One turning vector, and how many steps it has turned
The counts run from 0 to 340.
[ 97 173 162 130 105 122 150 128 136 129 109  60 137 109 122 152 122 113
 134 108 113 150 123 144 128 146 106  84 115 136  89 142 115 103 135 129
 167 126 156 180 167 120 102 152 135 154 145 124 109 151  75 140 153 117
 151 104 167 107 124  69 112  49 163] -> 314
[113 110 127 120 139 128 143 108 133 107 110 135 119 198 171 108 167 190
 158 154  83 130 125 124 137 153 124 107 138 166 111 144 113  95 126 125
 140 171  92 174 128 121 139 135 178 178 142 119 123 106 112 120 142  78
  89 123 173 127  85 117 158 128 164] -> 140
[127 123 105 132 186 149 114 104  85 114 140 169 134 142 122 144 106 134
 107 148 113 142  92 137 140 183 179  78 167 139 153 145 152 144 113 102
 111 141  76 104 106 102 105 119 138 161 111 146 151  79 132 111  86 130
 100 163 165 167 151 179 135 166 158] -> 16
[ 96 158 132 132  90 143 154 116 157 121 120 130  95 134 133  91 125 184
 156 106 121 152 154 162 134  93 121 143 162 145 114  62 163  95 163 163
  92 130 134 137 126  83 121 138 127 143 109  73 116 153 153 150 168  73
  94 128 137  65 125 102 113 145 100] -> 157
[120 131 146  83 108 162  91 117 144 127 149  95 103  91  95 190  93 107
  76 125 175 146 127 128 171 130 117 145 135 156 120 109 138  86 162 127
  98  76 141  58 122 133 120 103 106  53 135 116 123 144 105 124 100 108
 132 124 108 127 146 107 101 114 175] -> 147
[135 101 107  99  95 131 114 130 139 130 162 146 129 139 106 182 141 158
 140 149 121 121 138 117 116 129 129 142 185 109  92 139  97 134 127  84
 125 142 126 131 135 133 105  83 129  69 172 100 121  90 126 139 101 124
 150 138  70 139  73 189 157 177 151] -> 130
[117 169 171 132 133 114 118 108 161 178 141 119 193 112 102 146  99 102
 124 167 122 138 190 141 127 148  87 120 137 130 131 139 155 104 146 133
 129 149 146 140 115 148 101 132  88 140 111  96 177 123 114 170 137 131
 123  53 159 136 127 103 149 138 176] -> 160
[147  88  85  97 152 100 130 111 103 108 122  98  92 134 158 106 152 153
 146 151 104 119  97  74 136 119 142 116 138 172 104 101  87 101 106 116
 142 117  97 127 144 141 142 104 152  69 128 148 130  67 122 109 124 126
 113 197 118 138 162 149 137 107 163] -> 184
[ 96 157  89 188 114 146 142 134  82 124 125 116 145 181 134  87 128 109
 153 118 152 147  67 152 181 174 167  77 152 145 118 122 118 153 127 130
 157 122 123 144 125  84 118 167 145 117 137 102  88 118 101 111 137 128
 136 136 123 119  94 139  92 121 106] -> 247
[ 81 158 165 132 189 114 127 103 103 145 139 117 163 122 126  82 112  70
 112 124 151 128 148 123 166 130 104  99 109 157 144 117 149 109 111 149
 135 145 137 136 113 106 129 131 113 147  94 152 140 108  53 127 142 168
 122 113 166 129 160 105 144  96 148] -> 48
[132 109 123 120 107 139 137 140 188  97 115 152 104 115 128 154 148 185
 159 106  98 131 139 148  45 126 131 159  98  91 121 118 115 122 145 123
 145 121 138 147 155 112 111  90 159 188 142 140 139 136 184 160 117  92
 129 150 154 113 102 138 152 160 130] -> 176
[153 112 107 158 127 172 169 139 134  83 113  94 104 152 144 109 123 101
 117 112 179 131  74 153 118 155 173 106  81 140 123 142 132 123 129 148
 154  99  96 125 136 116 167 150 143 165 117 155 111 130 153 107 129  97
 140 183 168  95 152 108  68 116 113] -> 136
[143 128 145 153 151 133 114 139 113 147 109 117 171  97 141 109 123  96
 124 114  84 122 115 107  80 113 103 128  64  71 162 123 120 136 101 128
 141 101 140 144 138 175 101 151 129 153 147 174 143 183 140 127 118 159
 171 114 166 137 150  99 119  88  91] -> 333
[140  98 177 125 107 156 114 155 163 143 128 141 135 148 123 143 151 133
 122 152 124 109 201 128 125 102  64 204 113 100 123 129 129 112 154 134
 104 136 145 111 101 159 142 124 101 119 160 109 125 181 123 149 133 113
 137  55 135 122  73  96 122 158 136] -> 254
[100 161 127 112 136 128  92 109 139 138 167 131 149  92  89 140  86 130
 131 145 141 162 153 130 149 111 148 123 188 133 128  67 146  92 160 133
  96 121 133  85 145 103  76  83  99  64 116 101 142  85 118 151  97 121
 122 148 114 145 155 174 143 139 167] -> 281
[146 117 153 162 120 163 158 137  97 106 120  80 164 111 132 114 124 110
 137 124  68 131 124 132 111 124 131  87 118 102  96 107 128 122 137 112
 160 118 105 174 174 166  99 160 124 133 141 167 112 139  90 116 102 114
 189 135 215 126 120 100  84 106 138] -> 180
[146 100 189 142 132 154 127 151 153 118 145 153 173  79  96 136 119 128
 136 140 102 120 174 123 115  87  94 183 109  76 133  98 145 127 171 139
 124 134 128 111 118 169 117 117  97 133 131 143 125 161 135 139  92 130
 163 102 179 141  86 127  94 159 147] -> 178
[159 105  95 161 123 158 133 148 138 119 118 148 118 124 141 107 133 133
 129 102 132 124  78 139  72 130 171 152  67  98 147 142 130 163 125 124
 141  87 125 115 119 149 149 139 142 173 126 161 125 165 194 117 105 110
 151 161 128 119 147 149  87 134  70] -> 288
[ 82 166 126 112 181 145  82 107 142 125 161 136 133  77 102 117  80 131
 105 102 141 165 114 111 131 111 144 130 137 136 169  63 152  90 136 145
 119 106 141  87 125  78  95  94 112 123 100 126 153 116 123 140  90 144
 111 146 128 154 178 154 156 130 152] -> 280
[110 128 117 182 124 144 132 131 179 109 154 134 133 139 129  65 105 130
 138 134 187 142 129 121 152 102 133 174  98 138 136  57 151  96 178 179
 122 132 143  90 107 114 159 121 117 131  74 110 123  81 130 146 128 107
 111 123 143 108 133 142  95 191 135] -> 80
[162  96 106 129 155  95 133 119 105 124 128  90 123 102 144  97 126  91
 122 154 152 114 120  64 153 102 122 123 121 175 117 108 104 108 114 130
 130 140 107 114 131 165 160 115 126  64  85 162 137  65  98 108 119 137
 118 172 134 135 181 161 114 113 171] -> 183
[137 126 153  92 115 137 107 131 133 106 149 115 131  51  69 170  92 124
 112 103 130 133 164 111 113  75 117 168 129 120 116  67 138 117 152 120
 109 101 142  82 136 122 103  83 103  61 126 141 123 144 114 144 110 151
 157 151 115 128 157 139 114 128 141] -> 223
[ 79 198 110 163 149 112 118 131 111 130 117 157 130 107 122  87  82 100
 124  93 172 144  85 161 139 149 166  83 118 124 166 142 156 170 118 157
 139 108 139 115 113  78 139 160 134 187  83 129 121 139 120 110 139 161
 106 131 117 126 162 136 120 107  79] -> 324
[122 157 134 147 140 128 121 138 149 130 123 175  96 131 150  83 123 131
 117  91 171 124 135 122 137 118 125 169  84 128 169 121 149 157 142 187
 102 105 145  97  91  92 181 132 134 173  96 129 136 158 161 129 150 133
  90 111  97 122 146 121 144 139  58] -> 155
[111 171  93 164 120  90 178 134  81 131 135 140 141 149 106  98 123 128
 166 126 126 135 114 153 134 156 172  61 177 141 103 136 136 181 111 121
 148 163 105 170 133 101 125 166 128 144 103 104 118  73 119 120 162 140
 135 166 123 109 144 158 125 135 122] -> 171
[150 116 105 119  86 104 140 155 187 119 137 123  94 108 132 135 142 191
 180 117 126 120 145 127  61  95 134 179 121 112  87 105 107 134 141 120
 151 147 146 144 153 127 151 105 146 132 116 110 126  98 182 162 153  95
 123 149 120  94 116 157 148 158 117] -> 175
[133 118 134  95  95 153 129 113 126  97 131 116 127  82  78 189 114 143
 111 117  96 144 140 136 109 100 148 117 178 119  94  74 138 116 151  95
 105  98 119 109 150 116  81 107 102  67 139 128 115 140 124 135 111 119
 159 174 126 122 152 129  96 130 139] -> 224
[144 121  95 116 136 151 138  93  74  90 124 135 116 128 126 144 113 141
 124 136 106 148  79 147 130 142 182  68 177 160 125 105 140 119 116  87
 111 109  69 117 125 110  97 127 151 109 123 153 115 104 129 116  99 115
 116 218 161 128 171 158 110 132 148] -> 15
[108 146 125  84 125 127  92 103 150 161 148 136 133 135 106 166 120 122
  89 156 178 149 163 141 155 120 121 132 174 178 127 112 139  91 128 112
  91 131 148 102  92 112 109  97 115  68 139  89 148  99 103 148 136 118
 108 110  78 135 139 119 160 150 185] -> 205
[104 118  99 113 162 140 105 104 165 117 168 147 126 125 109 161 123 114
 114 137 155 154 112 119 112 159 151 130 106 145 143 126 110  79 115 108
 141 127 153 100 121 109 108  82 160 117 139 139 177  51 128 149  98 141
 133 156 106 164 144 155 183 162 185] -> 128
[167 170  93 141  94 103 131 146 172 164 139  87 143  93  92 139  82  85
 141 140 169 114 154 139  93 115 143 129 130 120 103 141 137 153 139 143
 141 140 168 124 127 174 155 150  82  86  79  86 155  97 169 156 152 108
 138 122 102 120 155 159  96 137 142] -> 116
[167 111 133 134 125 122 146 121 112 122 140  81 151  84 132  77 113 100
 123 127 113 134 105  90 138  69 116 124 111 144 121  56 131 120 128 143
 114  93 125 115 145 165 121 130  97  38 108 153 123 129 122 131 128 149
 153 169 143 115 196 100  93 114 102] -> 335
[118 155 101 128 139 109 134 138 111 126  90 151  80 153 165  94 150 142
 128  91 133 129  99 133 120 147 138 128 107 130 162 168 119 164 103 152
 135 111 144 124 117 100 168 157 147 192 111 127 109 157 159 116 154 125
  93 127  98 116 142 134 134 110  48] -> 154
[171  76 147 141 111 124 145 124 111 130 106 149 158 144 144  80 159 161
 157 159  40 118 149 109 103  70  97 179 147 109 128  86 147 131 129 128
  98 152  85 162 130 173 108 134 122 105 127 134 122 169 148 137 128  99
 147 121 171 125 121 132 112 149 106] -> 121
[ 79 156 209 144 111 123 128 130 147 121 134 128 155 116  99 117 123 143
 138 135 139 120 193 133 169 101  65 159 129 111 129 106 146 112 179 151
 132 155 134 132 120 106 124 133  94 145 101 106 113 163  87 136 141 141
 118  47 156 144  73  99 123 122 147] -> 312
